128 stands for zero in the data rows.
Here are some points:
[71 255 96 15 0 144 0 141 154 221 137 133 177 131 141 18]
[76 129 49 0 143 255 131 0 255 245 0 222 191 236 208 0]
[141 112 154 148 109 112 85 129 155 81 103 123 117 106 127 173]
[109 124 137 140 163 121 134 132 129 124 119 163 145 130 145 143]
[118 141 162 161 113 112 94 124 74 128 164 104 113 115 148 149]
[123 177 112 142 59 143 13 102 117 141 97 133 114 120 125 113]
[97 148 143 85 140 61 148 177 98 164 214 80 162 116 94 67]
[106 148 147 100 110 88 131 179 84 163 159 77 156 117 81 94]
[159 79 122 193 95 199 77 80 191 101 60 191 93 180 165 192]
[137 132 105 147 157 187 195 126 163 77 65 137 102 152 154 162]
[89 94 135 94 172 125 196 155 119 171 143 109 144 101 73 51]
[155 108 138 107 142 153 153 100 156 136 130 153 133 165 137 113]
[134 130 145 128 116 99 111 151 132 133 151 100 147 134 107 130]
[141 137 120 164 164 136 121 130 132 124 123 146 135 137 147 109]
[131 99 141 95 144 114 218 130 96 150 154 105 123 93 115 111]
[115 145 123 99 101 142 106 163 93 163 159 119 146 106 111 129]
[147 125 113 159 180 137 192 119 132 150 145 110 154 99 109 136]
[130 145 126 150 82 106 84 161 86 136 175 86 129 122 98 137]
[131 130 135 161 102 177 46 104 163 100 94 174 127 152 160 156]
[106 115 116 112 157 116 187 148 136 119 125 144 142 131 101 101]
[139 97 73 140 123 124 126 132 136 83 133 125 104 129 136 148]
[152 107 152 158 168 112 174 144 94 64 126 123 109 108 102 185]
[141 112 119 153 147 133 193 119 124 115 143 112 125 118 137 152]
[86 175 105 85 118 135 107 127 136 122 145 139 120 143 120 130]
[136 93 137 152 167 103 148 169 63 141 144 102 139 98 119 149]
[122 127 138 140 125 116 116 149 75 132 201 105 121 98 88 152]
[150 146 129 115 160 81 157 144 92 133 158 94 141 62 85 148]
[152 71 150 109 162 104 170 148 107 127 140 117 133 103 141 173]
[132 147 135 152 133 168 131 125 126 140 110 146 134 151 115 165]
[125 137 118 145 134 135 151 154 122 85 157 91 132 135 126 120]
[134 169 117 120 90 125 90 141 82 146 152 101 115 122 108 107]
[130 123 153 149 124 117 162 150 121 107 126 128 131 115 99 154]
[176 187 86 255 44 237 0 71 206 0 0 240 69 204 194 255]
[153 174 128 152 153 117 119 104 119 113 132 119 119 115 169 153]
[118 116 129 130 138 100 142 160 114 138 162 96 133 129 118 136]
[127 163 142 110 160 134 174 145 112 114 178 89 169 146 139 121]
[149 97 117 143 119 142 119 131 141 120 125 125 119 121 119 139]
[134 168 145 172 134 166 80 114 173 100 112 133 110 118 112 169]
[123 123 150 142 149 110 182 121 142 107 149 147 115 112 135 146]
[161 183 104 205 116 171 114 99 135 105 89 184 128 167 139 145]
[120 151 142 104 144 133 106 137 98 168 175 96 115 115 104 109]
[145 109 151 143 112 103 148 147 107 125 149 122 136 78 87 125]
[140 115 161 90 124 108 107 152 104 172 162 83 112 105 67 74]
[143 124 107 141 113 143 100 103 163 106 97 158 93 142 151 178]
[125 130 136 116 129 88 157 139 122 142 149 115 146 142 81 117]
[132 114 117 159 166 135 165 127 119 105 171 97 129 142 116 164]
[130 84 134 98 133 147 127 119 112 173 156 125 133 92 130 112]
[90 124 130 75 184 207 176 82 184 163 89 170 134 166 167 87]
[137 95 137 111 158 119 172 152 88 142 175 108 138 108 110 84]
[98 93 117 49 116 183 108 79 192 201 49 202 182 169 171 20]
[147 89 139 125 118 103 154 147 81 104 142 91 192 101 86 116]
[154 96 140 121 122 118 201 118 151 116 70 120 94 105 143 125]
[112 95 168 130 113 115 61 137 81 122 136 106 110 69 82 137]
[136 106 115 105 140 120 137 127 115 143 128 124 131 160 125 108]
[108 184 146 119 106 92 131 161 115 132 171 91 123 125 99 116]
[113 130 133 55 183 98 195 174 97 191 161 106 131 110 112 99]
[137 168 164 126 143 79 181 151 100 129 201 91 143 83 112 114]
[151 126 123 188 125 138 114 155 101 103 162 138 109 114 76 172]
Then 38 other points, each followed by its number:
[110 134 95 110 78 168 102 77 153 119 84 160 137 131 134 97] 0
[126 131 121 145 148 90 169 178 72 104 161 78 138 134 101 179] 1
[90 103 123 140 132 116 110 156 116 157 159 108 136 83 107 158] 2
[119 63 127 80 183 138 181 147 102 157 151 144 160 145 117 99] 3
[119 89 130 99 93 135 75 129 127 138 111 125 144 135 132 136] 4
[141 120 108 133 139 113 151 153 124 154 153 115 117 103 120 93] 5
[93 127 141 44 151 157 150 146 121 185 77 124 166 160 117 88] 6
[141 168 132 116 56 128 61 122 145 97 135 128 107 104 135 143] 7
[199 88 104 231 76 46 32 144 84 87 168 123 81 81 121 198] 8
[115 141 148 125 161 87 203 134 83 138 168 106 162 112 111 132] 9
[138 139 152 122 174 127 161 157 110 115 160 96 130 99 127 146] 10
[93 76 105 71 128 172 151 93 170 156 88 191 146 171 155 70] 11
[126 140 128 134 141 102 129 145 94 121 134 125 153 145 141 165] 12
[124 73 110 81 156 174 145 72 176 134 50 200 165 166 169 99] 13
[105 85 117 125 138 136 139 105 145 156 134 141 146 146 138 125] 14
[92 91 139 94 120 145 144 111 131 177 132 134 116 109 136 98] 15
[111 128 165 146 173 94 126 184 51 146 187 94 132 92 100 100] 16
[120 148 176 117 144 104 161 126 95 126 157 70 117 99 93 107] 17
[86 146 150 120 159 89 180 184 84 146 169 84 180 64 96 74] 18
[129 160 118 105 145 122 178 131 103 151 128 108 154 111 104 93] 19
[174 158 103 148 138 110 122 106 143 110 108 148 110 133 122 177] 20
[157 110 133 119 160 129 217 137 108 107 117 101 123 144 115 153] 21
[134 92 120 140 162 123 196 118 130 117 117 137 86 150 117 151] 22
[136 96 151 133 150 97 203 147 91 119 172 115 112 83 102 125] 23
[127 101 131 72 177 163 158 119 146 165 80 126 169 126 153 110] 24
[135 107 105 121 174 88 172 154 146 127 125 133 129 114 109 147] 25
[133 145 112 96 133 129 162 117 122 149 128 133 105 153 126 110] 26
[131 138 149 147 118 100 117 121 82 103 136 110 95 139 114 161] 27
[75 200 97 95 127 161 162 122 183 158 81 169 141 180 169 113] 28
[116 114 157 124 152 76 184 151 68 141 170 76 133 118 103 124] 29
[110 135 176 83 177 77 179 156 60 187 196 112 148 124 100 75] 30
[137 121 83 165 142 132 157 156 121 96 149 97 110 119 139 155] 31
[116 98 168 169 163 79 186 151 90 103 190 64 161 99 112 121] 32
[163 74 92 181 75 161 35 94 189 91 114 181 107 149 166 176] 33
[94 116 146 124 78 87 67 135 88 117 156 138 123 89 138 122] 34
[132 118 117 139 110 111 80 168 134 123 141 141 125 124 124 160] 35
[157 210 126 171 129 171 200 94 111 96 85 126 127 188 171 153] 36
[173 162 107 230 129 215 86 86 229 36 63 184 91 168 195 207] 37
Which three of these numbered points are nearest to each point below, ignoring the direction in which the first points spread most? Their numbers follow each, nearest first.
[196 134 107 255 72 104 3 176 106 32 141 116 59 146 129 255] > 8 33 37
[227 171 68 255 77 201 70 57 191 0 0 217 19 189 199 255] > 37 20 27
[150 128 168 114 83 116 68 113 110 122 168 99 129 127 116 142] > 7 4 34
[136 115 132 154 147 107 134 169 113 147 159 154 126 100 102 125] > 5 35 16
[151 182 105 124 118 181 173 84 195 108 59 217 143 164 152 152] > 9 19 26
[122 117 111 87 110 134 106 147 122 148 146 116 144 103 104 88] > 0 4 5
[122 144 107 106 137 109 145 171 128 114 117 138 175 116 110 115] > 18 19 25
[128 109 137 93 171 170 172 78 192 179 73 168 167 123 142 89] > 24 13 11
[109 106 105 80 97 137 111 111 186 165 103 143 142 135 162 118] > 15 14 4
[105 152 174 104 140 123 116 124 122 145 146 121 117 105 114 122] > 17 16 29
[147 93 130 104 80 88 63 144 137 126 100 117 141 127 124 91] > 4 35 34
[131 141 130 165 146 159 160 98 136 85 94 150 144 143 139 131] > 9 32 23
[99 100 124 121 161 82 200 140 103 128 118 104 119 76 107 133] > 25 23 22
[158 141 126 143 119 119 80 166 106 87 147 101 137 108 121 136] > 35 7 27
[195 160 43 255 134 255 152 0 255 0 0 255 99 197 255 255] > 37 31 21
[94 132 128 119 131 80 126 193 108 144 151 72 119 71 90 121] > 2 35 5
[132 127 150 130 194 119 170 178 90 99 200 96 109 109 102 138] > 10 31 23
[143 132 156 100 96 114 90 139 111 109 153 94 127 123 68 100] > 7 4 0
[183 1 56 255 141 242 131 14 224 0 13 239 17 205 214 255] > 22 37 23
[90 81 142 106 91 141 53 144 107 154 136 107 113 103 96 124] > 4 2 34
